In the rows, 128 means zero.
The rows of Z fall into 3 groups, which share some directions, and each row is roughly a mix of its group's hidden directions.
Z:
[[120  75 160 136 109 110 145 169 133 146 155 108 112]
 [135 150 133 169 121 142 152 102 185 114 148 103 116]
 [ 80 128 118 126 147 140  75 177 136 123 126 137 135]
 [120 168  73 148 147 153  98 130 133 133 110 159 136]
 [ 94 136 104  97 146 160  70 140 122 131 123 141 152]
 [171 120 143 119 134 110 176 160 129 139 138  95  94]
 [105 154 129 186 121 129 144 132 162 110  92 144 150]
 [119 118 111 105 161 141  87 160 155  98 169 115 133]
 [145 157 160 137 126  97 153 103 140 149 100  98 169]
 [ 95 123 119 151 131 127 116 167 158 163  99 148 168]
 [145 150 101 107 133 155 107  76 111 112 112 144 166]
 [124  87 116 143 142 160 117 177 134  83 148 139 138]
 [138  88 125 162 135 118 159 185 137 140 159 127 124]
 [174  87 126 107  99 133 156 103  96 144 147 144 124]
 [179 117 157 116 117 111 179  99 107 121 130 112 120]
 [114 123 143 186 125 158 116 118 165 129 142 129 171]
 [ 72 137 136  86 138 131  87 147 132 127 123 140  96]
 [138  77 151 135  84 128 163 157 133 143 135 124 101]
 [102 113 135 117 146 132 110 188 128 128  81 155 140]
 [121 148 103 133 134 173  69 108 129 128 119 138 162]
 [139  98 132 174 157 123 168 175 144 128 117 137 116]
 [132 139 121 152 135 175  86 108 128 117 124 135 183]
 [147  93 147 156 132 103 162 164 150 138 160 101 113]
 [ 93 125 109 140 151 147  83 163 154 139 164 117 145]
 [170 105 134 146 119 103 184 154 134 135 142 115 100]
 [129 173 138 137 132 129 108 124 133 151  63 145 154]
 [173 109 143 139 108 137 130 100 143 109 157  81 102]
 [117 139 101 116 143 155  95 143 121 103  85 154 170]
 [127 123 152 142 145  81 111 106 120  96 160 104  88]
 [125 163 118 129 140 155  67 133 155 104  98 127 146]
 [151 117 127 105 102 146  90 132  79 149 167 126 109]
 [153 129 142 163 117 125 109  68 105 140 137 142 163]
 [143 139  85 106 115 131  99 139 105 157  84 151 156]
 [134 101 119 171 136 120 152 173 134 142 166 152 100]
 [ 89  91 152 116 110  91  88 151 104 125 135 135 112]
 [149 127 140  79 132 163 156 109 121  78 120 123 146]
 [122 123 158 140 134  95 184 144 156 105 134 128  91]
 [111 163 134  86 126 165 109 140 153  88 103 128 149]
 [123 123 119  86 101 158  94 174 136 130  99 152 137]
 [117 102 148 160 139 124 144 190 156 140 149 106 122]
 [112 159 100 143 123 162  89 100 125 126 108 167 156]
 [112 129 133 140 133 116 169  89 167  94 151  99 106]
 [153 150 115 124 129 143 131  51 117 110 134 135 148]
 [119 163 100 105 133 148  77 121 128 120  85 140 153]
 [173 113 139 175 107 145 139 115 147 152 168 111 125]
 [ 86 115 122  94 143 104 120 178 153 106 112 125 105]
 [117 105 100 110 142 149 115 192 128 141 149 160 117]
 [115 125 108 156 151 146 117 177 134 106 124 163 171]
 [146 117 141 154 106  80 180 138 135 132 141 119  92]
 [143 135 134 140 140 163 125  91 134  94 110 127 189]
 [140 122 126 121 122 148 110 202 107 148 128 129  95]
 [127 115 131 144 132 157  77 151 130 143 184 140 107]
 [ 80 178 106 156 158 114 136 105 145 140 121 122 139]
 [145 111 137 142 121 105 168 102 127 138 173 119  78]
 [165 154 120 168 113 143 103  71 141 124 132 114 130]
 [ 87 128 130 186 136 140 103 114 161 123 159 122 143]
 [181 136 123 125 116 175  82 150 112 138 132 143 134]
 [104 129 117  80 116 154 107 150 120 115  85 160 151]
 [102 135 105 153 165 107 137  80 131 115 102 152 157]
 [111 161 102 112 114  83 150 124 114 146 102 146  85]
 [141 116 124 112 124 100 127 162 138 132 157 101  64]
 [138 128 104  93 122 163  91  91  93 143 133 158 140]
 [107 140 103  92 123 154  71 137 116 108 113 147 156]
 [180 133 113 110  88 135 111 139 110 166 134 134  93]
 [138 108 118 114 100 163 121 102  99 158 132 182 113]
 [ 92 141 115 131 149 134  94 153 144 127 142 162  75]
 [118 143 111 102 144 146 109 106 119  83  95 136 177]
 [ 82 154 167 151 149 121 114 123 167  98 121 107 124]
 [134 130 158 162 133 149 141 126 157  98 138  80 167]
 [176 140 123  63 119 144 108 134 101 136 130 125 137]
 [149 160 131 124 110 115 130  97 104 160  79 154 155]
 [ 99 168  99 104 133 140  74 106 122 142 102 131 122]
 [110  90 115  89 166 107 136 151 144  89 134 103 121]
 [126 125 149 167 100  96 173  83 133 131 123 124 105]
 [138 102 157 183  98 117 144 136 137 159 156 112 110]
 [127 152 128 150 132 137  73  88 153 104 162 115 123]
 [158 162 117 144 119 134 106  59 116 117 130 125 146]
 [112 116 120 120 153 177  93 163 137 126 156 166 121]
 [ 81 105 114 102 149 145 107 158 126  88 154 148 120]
 [123 182 131 164 129 154  89 129 155 129 118 127 161]
 [111 136 111  95 137 156  83 105  96 125 127 151 169]
 [122 151 143 115 109  83 110 162 117 173 135 105  98]
 [113 159 133 188 137 128 144 145 162 108  98 131 150]
 [ 96 119 107 116 118 155  66 136 123 146 152 159 119]
 [139 137 127 141 125 151 140  90 117 104 101 149 191]
 [138 132 134 135 134 111 148  48 125  98 139 123 138]
 [ 83 144 125  88 138 123 123 138 114 117  80 150 161]
 [136 146 122 123 135 155 119  89  94 114 114 158 184]
 [ 81 148 141 112 141 104 136 120 147 156 153 100  85]
 [135  92 114 102 114 114 144 171 106 161 152 145  93]
 [162  81 149 179 117 107 139 123 153 141 149 124 128]
 [104 153 106 101 119 123 106 135  98 158 100 171 158]
 [145 170 115 116 115 145  78  93 133 114 107 122 163]
 [125 150 131 115 122 152 124  88  99 110  82 154 166]
 [113 138  81 104 105 139  96 111 103 149 120 174 126]
 [107 119 114 135 128 115  88 136 102 142  83 179 147]
 [106 149 149 116 102 106  67  91 113 127 146 125 138]
 [150 135  98  99 117 150 113  88 106 143  85 117 161]
 [133 168 150 143 139 107 125  82 143 108 110  79 129]
 [146 123 114 100 103 141 115  80  79 151 123 150 145]
 [ 83 123 124 145 154 149  95 118 147 101 127 143 177]
 [102 115 111 121 150 131 153 107 115  76 175 148 142]
 [134 112 144 112 136 109 154 138 108 118  79 144 185]
 [127 148 139 102 116 148 112  60 123  94 135 104 125]
 [100 130 104  83 131 138 104 121  95 107 109 170 153]
 [174 112  93  82 106 151 128 143 123 161 142 131 122]
 [105 101 124 132 150  99 152 188 140 155 141 128 106]
 [122 114 116 114 136 122 121 205 145 138 123 123  91]
 [116 127  79 104 130 170  84 131 113  99 124 148 139]
 [169 131 121 107 119 104 148  94 108 150  74 122 141]
 [136 100 127 159 107 109 163 177 141 146 148 142  95]
 [132 111 163 170 125 118 166 129 168 119 153  94 118]
 [ 91 108 146 135 160 130 143 185 146 116 109 117 155]
 [102 168 104  82 147 144 103 163 136 121 101 132 137]
 [115 112 138  71 137 101 116 162  90 142 110 133 151]
 [105 139 127  90 122 143  92 189 152 123 108 131 131]
 [124 119 104 169 155 124 146 161 131 132 144 179  96]
 [102 168 114 134 155 155  65 129 139 126 120 120 141]
 [145  64 138 119 135 113 173 122 112 122 158 114 123]
 [123 115 157  77 106 129 112 177  96 130 106 134 135]
 [115 171 117 153 163  98 107 114 125 123  82 152 138]
 [170 125 157 135 121 114 136  76 131 118 152  86 112]
 [ 94 114 131 120 115 135 134 165 108 169 121 174  94]
 [ 74 120 126 120 141 119 115 193 149 134 119 124 120]
 [112 106 104 131 129 143 128 185 143 134 151 176 104]
 [171 123 143 175 116 105 142 128 138 131 145  75 134]
 [169 158 131 146 155 140 147 103 109 100 122 127 178]
 [ 94  81 152 136 125 135 124 182 151 108 144 117 118]
 [103 148 137 165 148 115 119 145 178  86 134 107 142]
 [124 142 126 121 118 112 122 118 159 149 111  95  59]
 [182 125 135  91 104 155 146 104  87 131 133 129 136]
 [114 182 134 174 152 136 117 110 162 129 129 140 101]
 [124 140 143 112 121 180 144 174 168 122 130 104 150]
 [157  95 136 117 130 116 197 153 109 122 128 143 140]
 [105 119 125 119 152 153  93 160 156  77 130 107 148]
 [107 147 120 110 144 142  72 160 148 118  86 130 142]
 [ 70 131 147  72 138 121 114 122 126 104 134 114 145]
 [101 122  95 102 128 124  87 174 125 151 143 152 101]
 [124 106  78  99 109 123 109 165 111 162 158 123 132]]

One row of each group comes first, with its name. Which group is each row after those in?
[131 106 128 119 111  93 141 145 124 171 170 126  80] => P
[121 173 127 107 126 157  77 148 139 132 106 137 165] => Y
[107 135 107 109 130 149  59 130 129 150 150 134  98] => Q

[ 93  99 153 122 139 134 160 188 142 108 114 118 128] => Y
[137 154 144 106 118  93 163  78 121 102 118 111 101] => Y
[173 127 120 124  99 144 124  77 103  98 136 133 159] => P
[161 116 103 128 108 147  96 147 134 120 146 136  66] => Y
[125 156 139 108 123 151 101  90 117  99  84 138 163] => P
[125 171 136 144 154 115 145  74 153 126 116 116  93] => P
[153  86 153 156 135 126 179 144 118 103 117 137 156] => P
[176 126 147 112 106 113 152 104  73 149 116 134 126] => Y
[103 177 116 111  95 156 108 131 124 161  99 144 150] => Y
[158 147 146 162 126  96 177 104 144 106 115 101 127] => Q
[137 125 116 118 127 177  90  91 109 124 133 155 169] => Q
